Each named turn below is shown by a few rows before and after it. Which turns, in which order, take the first row of each later pair to the second? The first pair is answered.
turn j548:
[ 16   0  23 -19  -1   4   3  -4   7 -20   2  -4  -8  -8  -9   1  -4 -16] -> [ 17  -4  17 -20  -4  -6   8  -6  14 -21  -1  -1  -2  -4 -11   2  -6 -11]
[ 10   2   3 -14   7 -15  -3  -6   9  -7   5  10   9  -4   1  16 -10  -5] -> [ 11   8  17 -13  10   4  -9  -5  -5  -3  13   1   0 -11   6   7  -4 -11]
[  0   1 -10   9   2   7 -10   0 -13  11  -8 -11  12   2 -10  -2   1  -3] -> [ -5  -6  -3  10  -8  13  -5  -4 -12  10 -10 -12   7  -3 -11  -7   1   1]
[-15 -24   3  18 -11  10 -10 -12 -15  18  11  -3  -5  -1   6  -3   8  -4] -> [-18 -29 -13  16 -13 -13  -4 -17   2  14   3   4   3   4   2   4   6   2]
turn j500:
[ 20   9 -10  22  23  -7  -8  15 -10   6  16  17   4  12  -4   1  17   4] -> [  6 -11   9  13 -11  19  -3  -4 -16  19  13   4 -13   4   3 -12  24  18]
[ 6 -3 -1 20  4 22  1 18 -8 -9  5 -4 -1  0 17 -9 14  7] -> [ -3 -16   3  -8 -18  15   6 -25   1   5  -2   5  -3  -5  18  -5   0   3]
[-19  -9  -8   7   7  10  -8 -10  -8   3  11  10   6  -1   3  -7  13  -6] -> [-18  -7  -9   6  11   4  -8 -14  -5   3  13  12   6  -1   3  -5  11  -8]
[ -1  10   1 -16 -18 -19  -6 -15   4  10 -13 -12   9   1 -11   3 -10  13] -> [  6  25  -6   1   2 -22 -10  13   0  -2  -7 -14  14   6 -15   8  -5  13]
turn j745:
[ 15  -3   3  -2  22  27   3  -4  13  -5   3  23 -18 -16   1  -7   2 -27] -> [  4 -13 -33  13  16  -2  12  10  25  -4 -12  26   3  -3  -9   3   8  -4]
[ -8  22 -10   6   2 -26 -11  13  -5   5  -3 -24  12   4 -12  15   0  15] -> [-14  13   9  -9 -15   0 -12 -13 -15  23   2 -31  -3  -6  -1   7   2  10]
[  3 -22  21  -1  10  16  10  -4   8 -30 -12  18  -2   1  14   4  -4 -12] -> [ -5 -30   0   7   4   2  15   3  16 -27 -17  22   9   7   9  12   1   1]
turn j953:
[  9  -3 -13  14  25   8   2   8   8 -24  -6  25 -13  -6   9   5  10  -6] -> [ 10   0 -15   0  22  -4  -1  -7  15 -20  -6  30 -12  -6   8  10   2 -13]
[  0  12 -14  -5 -14  -4 -13   5 -14  20   2 -13  -1   9   2  -8   5  -6] -> [ -1   7 -11 -11 -19  -4  -9  -4 -10  23  -2 -10  -1   8   4  -7   2  -6]
[ -5   7   4   4  -4 -10  -5   9   2  -3  -5  -6   3   2  -4  -1   1  15] -> [ -5   9   2   1  -5 -14  -5   4   3   0  -7  -3   5   1  -8   3  -3  14]
turn j480:
[  7  22  10  -1  -4  -9 -11  -8   5   3   9 -10   4  -4  -7  -5  -9  -5] -> [ -3   4   7  -7 -13 -10   2 -23  12   5   1  -2   1  -1  -2  -7  -9  -1]
[-14 -23  -5  14   4  39   8  -1 -19  21  16  -3  -6  -3  14  -9  31   3] -> [-12 -25 -13  18   8  36  12   0 -17  18  16   1  -2   0  13  -7  32   3]
[ -5 -13 -13   7  -5  -1   4  -6   7   4   2   5   1   7   4   2  11   7] -> [  2   0 -13  13   6  -1  -5   8   0   6   6  -4   6   6   3   3  12   4]
Pairs:
Each pair is 2 to 4 turns apart.
[ 14   0  -5  -9   7 -22   1  -9  18 -15  -5  11   4  -5   0   5 -16  -7] -> [ -1  -7 -16 -10 -14 -24   0 -16  14  11  -4   2   8   0   0   4  -8   8]
j480 j745
[  5  -8  14 -24  17  -6  22 -27  28 -22 -14  22 -31   7  -5  26  -5 -10] -> [  3 -15  18 -24   5   0  22 -31  25 -18 -14  19 -37   2  -5  20  -2  -7]
j500 j500 j500
[  4  -5  -9  -7   7 -14   1 -13  16  -3  -5  20   4  -1   1  12  -4  -6] -> [  5  17  -6   2  10  -6 -21   5  -5  14   7  -2   7  -1   0  13   5  -2]
j548 j745 j480
[-10 -28   4  -6 -20  -7  25 -29  32 -22 -25  20  -7  -3  -6  -7 -15  11] -> [ 22  23   1  25  45   9  -5  28   6 -31   4   7   2   0  -6   1  -6 -20]
j500 j548
[-19 -15  -5   4 -25  13   6   0 -11  14 -11 -13   3 -10   9  -7  11  22] -> [ -9   6 -10  20   0   9  -6  28 -18   9  -1 -19  14  -6   5  -4  15  15]
j500 j480 j500
[  1 -28   6   4  -1  -7  15   1  14 -12 -19   6  -4  -7   1   0  -3   5] -> [ 15  -2   6  14  20 -10   2  22   4 -17  -9  -6   5  -6  -2   3  -1  -1]
j500 j480
[  1   9  13  -5  -2 -29   6  -4  22 -17  -9   2  10  -3  -5  10 -19  15] -> [ -4  10  33  -6 -20  -7   4  -8   7  -8  -6 -14  -2 -11  -2   1 -12  22]
j480 j480 j500 j500
[ -5   7 -14  18   2 -12  -5  22  -3  -2   0 -11   7   0 -12   6  11  12] -> [  2  16 -16  12  17 -12 -12  17  -6   5   6  -7   8  -1  -9  12   7  -3]
j745 j500 j500
